In the data rows, 128 means zero.
Some points, each followed by its number:
99 118 122 132 114 167 145 105 112 135 89 67 132 121 97 110 88 112 255 139 239 132 163 104 120 89 135 127 66 106 146 120 0
112 82 172 146 100 110 128 117 99 101 111 225 141 138 135 158 119 120 110 95 88 141 140 93 70 93 65 98 89 86 154 105 1
157 156 128 122 106 117 119 84 144 84 120 188 137 149 116 97 131 122 128 105 107 121 117 158 98 115 88 120 146 132 104 120 2
104 110 159 132 97 160 125 134 115 74 95 70 127 139 138 115 87 131 105 112 117 133 119 116 228 145 171 142 89 142 98 181 3
100 147 100 123 163 84 114 101 101 109 103 133 140 127 150 116 98 135 128 165 120 133 119 85 93 101 181 92 114 88 115 95 4
144 98 114 140 101 132 110 110 120 101 128 144 139 114 124 127 116 125 113 96 121 115 135 134 125 255 102 101 156 127 137 159 5
110 164 106 115 186 101 101 93 161 80 105 246 134 112 108 229 91 133 94 110 134 109 118 144 81 220 91 136 103 152 134 147 6
119 130 129 109 226 255 94 158 111 162 121 164 121 142 121 105 142 122 115 118 118 129 115 136 107 93 99 124 128 127 135 125 7
101 128 106 125 110 116 127 79 138 118 123 108 109 125 136 131 117 113 99 150 108 113 114 93 87 71 163 116 130 147 138 144 8
139 72 119 113 174 117 157 151 145 112 110 85 120 139 120 120 141 151 94 144 122 150 119 126 122 108 95 106 111 160 123 113 9
108 160 135 115 117 116 117 130 202 66 118 145 103 105 143 119 110 133 140 91 187 124 160 117 255 72 78 188 255 88 150 95 10
120 134 129 108 228 255 94 156 109 157 121 161 120 137 121 103 138 122 110 115 120 126 119 143 104 111 94 110 124 106 135 136 11
138 170 118 166 117 140 125 255 122 178 109 108 119 104 144 181 205 150 123 130 108 177 153 103 101 97 123 213 118 154 98 114 12
130 150 114 111 133 174 195 115 94 71 175 116 126 119 126 152 105 131 131 146 129 113 131 146 115 133 128 124 140 135 131 112 13
119 131 129 109 231 255 94 150 110 155 122 149 121 137 123 105 135 127 114 123 118 123 119 123 107 98 101 116 126 108 137 130 14
131 144 113 109 120 180 189 115 99 73 175 118 125 124 127 159 111 125 124 99 133 127 128 104 106 107 116 120 126 132 118 137 15
105 151 105 125 204 83 116 124 114 69 98 83 110 91 118 136 156 96 141 106 77 141 155 128 69 66 233 102 169 110 90 95 16
154 189 132 119 101 115 132 93 130 99 106 216 122 140 115 92 110 124 139 108 146 133 109 174 105 203 89 98 117 122 117 125 17
122 132 129 109 247 255 94 139 113 159 124 178 124 142 121 105 151 119 100 95 117 114 117 152 85 109 89 103 132 134 152 133 18
105 107 115 126 101 133 140 77 133 169 149 149 110 124 132 140 213 159 132 74 127 125 99 92 136 214 121 145 88 99 157 107 19
100 120 113 132 129 104 159 100 109 121 147 80 99 112 98 80 174 134 118 73 77 143 110 85 164 255 105 161 90 67 101 149 20
135 73 116 116 220 120 166 155 167 129 119 70 126 122 131 140 131 162 113 157 92 142 118 87 166 78 93 87 133 170 115 96 21
150 157 121 148 102 141 119 132 129 107 123 165 136 103 123 119 154 122 115 188 130 114 126 92 163 128 93 92 77 176 125 119 22
110 103 130 124 128 134 124 77 160 120 125 255 98 167 124 112 195 192 255 59 117 115 123 98 89 141 79 107 100 206 112 109 23
107 168 137 116 105 111 120 231 195 87 150 95 126 113 128 113 105 143 123 121 130 111 143 90 255 95 163 128 150 79 137 108 24
136 149 130 184 143 132 108 107 119 131 137 78 128 118 141 153 194 122 99 182 130 119 118 92 255 110 216 88 87 185 162 107 25
148 125 141 98 98 94 108 109 103 151 122 74 121 117 130 148 153 117 111 95 181 125 136 99 156 127 120 115 103 87 104 126 26
154 147 118 138 93 133 123 141 130 101 122 185 136 106 120 117 136 138 128 151 113 112 124 94 105 120 102 88 103 170 134 131 27
136 72 118 116 209 123 163 153 162 135 116 76 118 122 129 129 115 150 118 143 102 139 117 93 174 97 85 97 111 132 110 99 28
107 120 161 129 105 156 129 150 118 69 95 61 132 128 141 118 101 146 93 81 98 105 103 126 147 116 255 145 76 168 125 155 29
106 149 157 121 92 137 135 255 133 81 109 63 131 115 119 102 130 156 104 104 120 98 109 127 133 101 159 136 89 93 111 126 30
142 83 113 141 103 133 112 115 125 115 129 134 130 118 127 96 105 120 99 85 138 116 126 146 82 154 145 126 118 104 128 116 31
147 153 118 164 121 103 136 255 113 140 114 108 106 194 126 171 120 112 139 101 131 106 116 185 112 99 93 163 114 88 126 121 32
132 142 116 109 119 182 193 116 97 73 158 140 117 126 125 135 112 121 115 89 162 128 120 127 90 149 97 127 106 145 114 145 33
130 151 116 111 136 182 190 116 94 71 176 122 125 119 125 143 102 129 127 118 131 109 132 150 105 132 105 122 135 127 129 109 34
102 108 125 128 81 161 122 97 147 143 128 102 125 142 127 151 104 116 114 201 124 135 142 105 141 85 112 100 138 118 109 118 35
135 76 114 145 121 128 115 110 136 131 154 113 137 106 143 104 90 116 132 75 155 121 115 113 80 73 255 99 147 76 141 124 36
103 110 122 128 87 165 124 92 157 141 140 98 136 143 130 178 103 119 116 175 97 119 145 100 129 80 125 91 165 126 118 120 37
149 92 118 115 96 111 124 117 122 90 117 118 134 133 119 117 137 139 113 159 122 142 139 120 124 117 140 139 143 108 132 123 38
113 134 118 111 116 108 122 239 148 171 221 109 171 115 112 213 143 94 148 59 74 225 107 198 255 86 176 143 85 193 156 147 39
148 150 123 158 118 138 113 103 131 102 131 133 134 107 124 113 159 113 107 160 135 107 119 109 186 165 84 91 78 165 130 117 40
148 168 124 145 110 116 118 131 122 97 111 162 128 125 120 117 142 118 124 116 151 122 124 138 155 255 114 98 136 131 130 121 41
100 128 107 125 101 114 128 81 129 123 119 114 105 126 134 120 116 111 107 172 131 126 116 92 110 74 142 143 109 156 128 137 42
152 93 113 137 119 102 123 185 122 103 122 120 102 173 106 98 89 119 109 97 164 157 121 130 111 146 64 100 137 167 105 156 43
107 93 133 127 87 157 129 86 123 152 108 248 123 153 136 174 198 129 134 69 193 133 120 193 69 255 95 79 75 115 162 104 44
114 182 111 115 141 108 114 125 198 69 94 121 101 89 125 160 126 114 137 66 107 102 170 142 112 83 84 94 255 199 184 143 45
134 142 113 111 128 180 188 108 101 74 181 119 129 125 130 171 114 124 120 85 121 119 128 97 96 106 136 105 136 144 134 130 46
108 104 184 134 126 97 122 153 124 86 144 143 123 140 138 95 134 116 125 193 152 126 121 105 69 242 86 114 129 122 134 134 47
144 238 142 131 163 126 168 87 153 152 114 158 139 137 125 99 118 117 105 88 143 129 125 135 93 117 116 102 141 121 118 137 48
151 146 143 103 100 109 108 95 110 239 129 76 121 105 140 131 98 118 120 85 106 101 136 110 132 149 89 119 127 153 113 94 49
104 151 105 117 158 99 106 80 143 76 102 154 110 105 116 169 108 113 91 96 127 122 115 131 66 67 97 179 108 133 98 114 50
148 116 134 98 96 93 117 111 113 99 114 80 126 145 122 140 174 133 121 125 155 161 139 115 155 81 206 143 100 113 126 99 51
146 81 116 123 120 118 119 96 140 93 132 113 134 135 130 117 120 118 140 189 87 110 134 92 148 99 126 205 186 91 121 137 52
105 142 164 115 170 93 119 231 138 90 214 82 133 106 121 118 106 100 97 155 218 176 99 234 59 123 73 97 91 255 124 98 53
New points follow, each followed by the numbers of its three nearest points above by angle, nearest first.
148 199 140 108 89 116 131 99 124 174 108 140 109 117 124 99 82 135 140 162 109 153 103 194 87 142 97 130 89 116 138 116 17 48 2
144 85 124 112 107 122 115 88 132 89 114 147 138 160 123 106 203 125 104 122 105 116 135 178 96 132 108 198 91 142 123 110 2 38 44
148 151 117 144 95 136 121 159 127 109 125 154 140 100 125 123 137 134 131 189 113 120 136 83 137 104 104 94 92 158 121 124 22 27 40
109 185 136 118 99 123 124 255 192 90 127 83 130 112 123 101 127 137 134 81 121 105 143 128 195 86 131 102 158 89 157 127 24 30 10
148 118 123 127 84 122 118 122 121 93 115 187 129 119 120 94 136 129 129 195 135 124 123 114 130 116 94 160 92 142 109 126 22 27 38
130 136 137 173 204 121 101 67 127 98 165 55 122 131 126 165 105 187 163 161 103 147 147 116 95 103 111 118 141 114 162 131 21 16 4
106 137 150 124 99 122 125 158 154 69 120 84 122 117 158 118 107 136 132 147 120 127 132 86 255 76 122 128 195 95 136 109 24 10 3
133 69 125 115 188 135 145 107 156 140 116 111 133 114 154 143 142 106 165 151 110 108 118 140 102 154 103 131 108 105 137 158 28 9 21
136 217 143 119 125 128 172 86 150 255 111 113 133 132 141 102 74 151 118 181 87 149 121 104 116 126 207 136 152 110 165 123 48 49 4
135 92 112 147 96 122 111 164 108 126 121 125 136 113 120 124 101 135 97 70 156 129 167 157 94 255 98 136 187 255 147 193 5 43 41
104 115 113 117 101 117 131 182 127 255 176 76 145 150 110 123 153 171 121 146 108 96 177 131 70 107 91 203 94 116 114 119 12 49 32
131 72 119 130 137 126 127 122 142 135 134 110 131 105 146 107 97 113 161 96 197 125 114 121 100 98 229 111 114 72 130 146 36 0 31
144 148 125 156 163 132 108 65 150 83 173 66 134 111 127 121 118 131 164 104 101 129 129 149 74 87 71 112 118 90 110 140 50 2 34
149 126 145 98 103 98 107 99 106 170 121 80 120 117 131 142 160 113 103 75 182 114 130 123 102 183 82 102 103 102 111 146 26 49 19
103 106 169 129 104 103 119 136 130 87 140 184 107 152 146 103 105 118 127 255 168 167 168 107 154 150 90 139 100 104 127 121 47 22 35
103 111 116 127 85 157 128 84 133 162 118 105 121 135 123 127 161 111 99 127 157 125 111 201 95 145 103 97 191 136 122 125 44 5 37
153 163 127 122 102 111 121 90 141 86 126 136 142 138 123 104 121 132 169 152 97 123 127 102 149 78 141 140 163 117 102 114 52 2 38
106 104 186 135 119 95 122 174 119 87 139 135 118 138 137 94 130 114 132 208 181 143 125 101 77 235 87 119 117 124 125 136 47 41 5
118 85 175 139 145 90 136 108 108 255 133 189 131 111 97 115 144 151 135 203 231 95 120 125 173 67 94 146 211 83 92 141 10 35 52
135 134 133 182 181 122 102 71 124 108 158 57 126 127 133 164 127 161 140 178 106 132 129 108 166 91 136 106 118 140 172 128 25 21 28
107 107 157 135 86 135 126 161 126 96 127 106 141 133 130 118 109 117 113 148 99 139 127 93 90 111 58 102 126 83 109 129 1 35 47
145 93 124 117 91 120 113 101 123 91 112 161 130 145 120 97 160 125 111 127 127 124 129 167 122 143 104 217 95 141 113 116 2 38 31
109 107 139 130 83 158 124 123 134 110 115 111 151 133 131 139 134 120 111 94 90 124 126 129 94 98 58 80 160 92 132 111 1 37 35
104 139 99 128 124 88 143 113 102 134 130 87 140 112 163 91 170 129 104 135 114 114 134 215 119 60 64 104 126 242 168 172 53 45 9
159 160 119 142 119 127 125 95 145 94 137 150 126 141 120 116 122 104 127 112 109 98 105 161 116 99 101 86 79 121 127 152 2 17 27
100 139 99 128 143 88 127 100 104 136 122 117 141 133 157 101 121 137 116 123 114 110 116 116 82 79 103 107 108 125 145 146 8 4 42
138 72 112 123 152 124 142 144 139 129 125 88 131 123 122 133 95 143 100 92 122 125 143 116 98 142 102 102 112 114 129 120 9 28 31
102 119 105 119 100 102 137 84 111 190 143 141 115 117 134 104 135 154 83 128 197 129 106 171 137 111 77 255 72 103 138 132 19 50 42
143 148 118 148 90 127 119 234 117 127 110 127 122 107 130 126 130 149 139 141 132 148 145 116 95 140 128 155 126 137 110 131 12 30 32
153 125 120 121 88 117 125 126 123 95 118 162 131 115 117 110 124 140 136 160 125 133 125 104 119 124 115 108 125 120 132 147 27 38 22
143 199 128 130 93 129 135 199 127 150 101 142 112 116 131 138 126 145 142 205 153 196 115 170 78 124 144 173 122 68 125 184 12 32 30
110 120 157 126 104 115 121 140 151 72 122 216 119 125 151 101 147 120 114 82 153 141 123 150 108 90 59 117 169 84 177 97 1 2 10
138 138 129 166 182 127 104 66 137 89 167 58 127 117 126 130 114 146 161 124 101 134 137 147 85 102 85 118 138 90 115 126 16 50 34
144 80 124 103 138 100 137 120 136 93 115 71 136 160 122 163 239 122 99 185 117 154 147 119 113 79 255 116 124 148 202 92 51 25 38
138 180 120 156 104 138 128 255 122 167 104 122 112 105 143 163 177 147 130 166 149 188 145 126 91 128 132 224 113 96 101 142 12 32 30
141 75 121 121 124 129 127 88 137 108 123 131 132 130 142 120 143 115 167 170 107 124 127 118 107 102 103 255 113 81 114 159 52 38 50
109 95 189 120 205 83 128 130 129 124 161 141 114 157 131 95 160 132 176 161 221 102 159 178 95 170 255 124 77 227 103 170 53 29 47
103 154 97 124 215 82 111 119 101 102 107 115 185 133 154 146 99 152 176 173 107 131 133 86 187 100 185 73 178 79 114 87 4 16 21
144 160 118 167 117 112 130 255 113 153 110 111 108 152 130 161 144 122 130 102 136 120 125 173 97 108 109 190 94 89 127 123 32 12 30
152 162 129 110 83 110 128 116 120 117 110 135 112 130 120 102 108 130 153 198 134 173 102 175 94 101 125 122 102 105 133 133 17 38 42
103 127 112 123 99 114 120 132 148 208 169 112 141 156 126 130 120 138 130 133 100 103 135 113 89 116 143 121 133 139 111 136 49 37 8
107 138 103 123 173 85 128 131 90 152 109 146 174 154 139 84 104 143 213 76 195 137 135 219 255 84 55 126 118 147 138 155 10 39 0
150 135 141 100 96 96 110 111 108 161 123 79 119 127 128 132 122 117 120 92 147 125 123 102 105 122 79 95 119 101 114 205 26 49 43
141 252 140 136 183 123 174 94 146 164 117 141 143 133 130 117 130 118 101 96 134 134 138 105 117 109 140 105 133 112 128 112 48 4 17
104 152 113 116 106 105 115 130 159 142 142 155 130 136 122 123 101 128 131 105 138 119 125 116 141 130 154 118 102 116 119 130 24 36 17
138 244 142 134 211 127 188 87 152 219 118 145 144 137 130 112 131 115 89 74 133 130 142 110 93 105 117 126 134 121 122 145 48 18 49
153 119 132 98 106 98 114 100 118 101 116 86 130 146 122 148 178 127 104 90 141 135 133 134 103 104 189 110 108 117 144 102 51 26 16
142 242 143 129 152 124 170 89 147 162 110 170 133 138 125 98 111 120 110 95 141 136 122 136 98 167 129 104 119 126 124 125 48 17 41
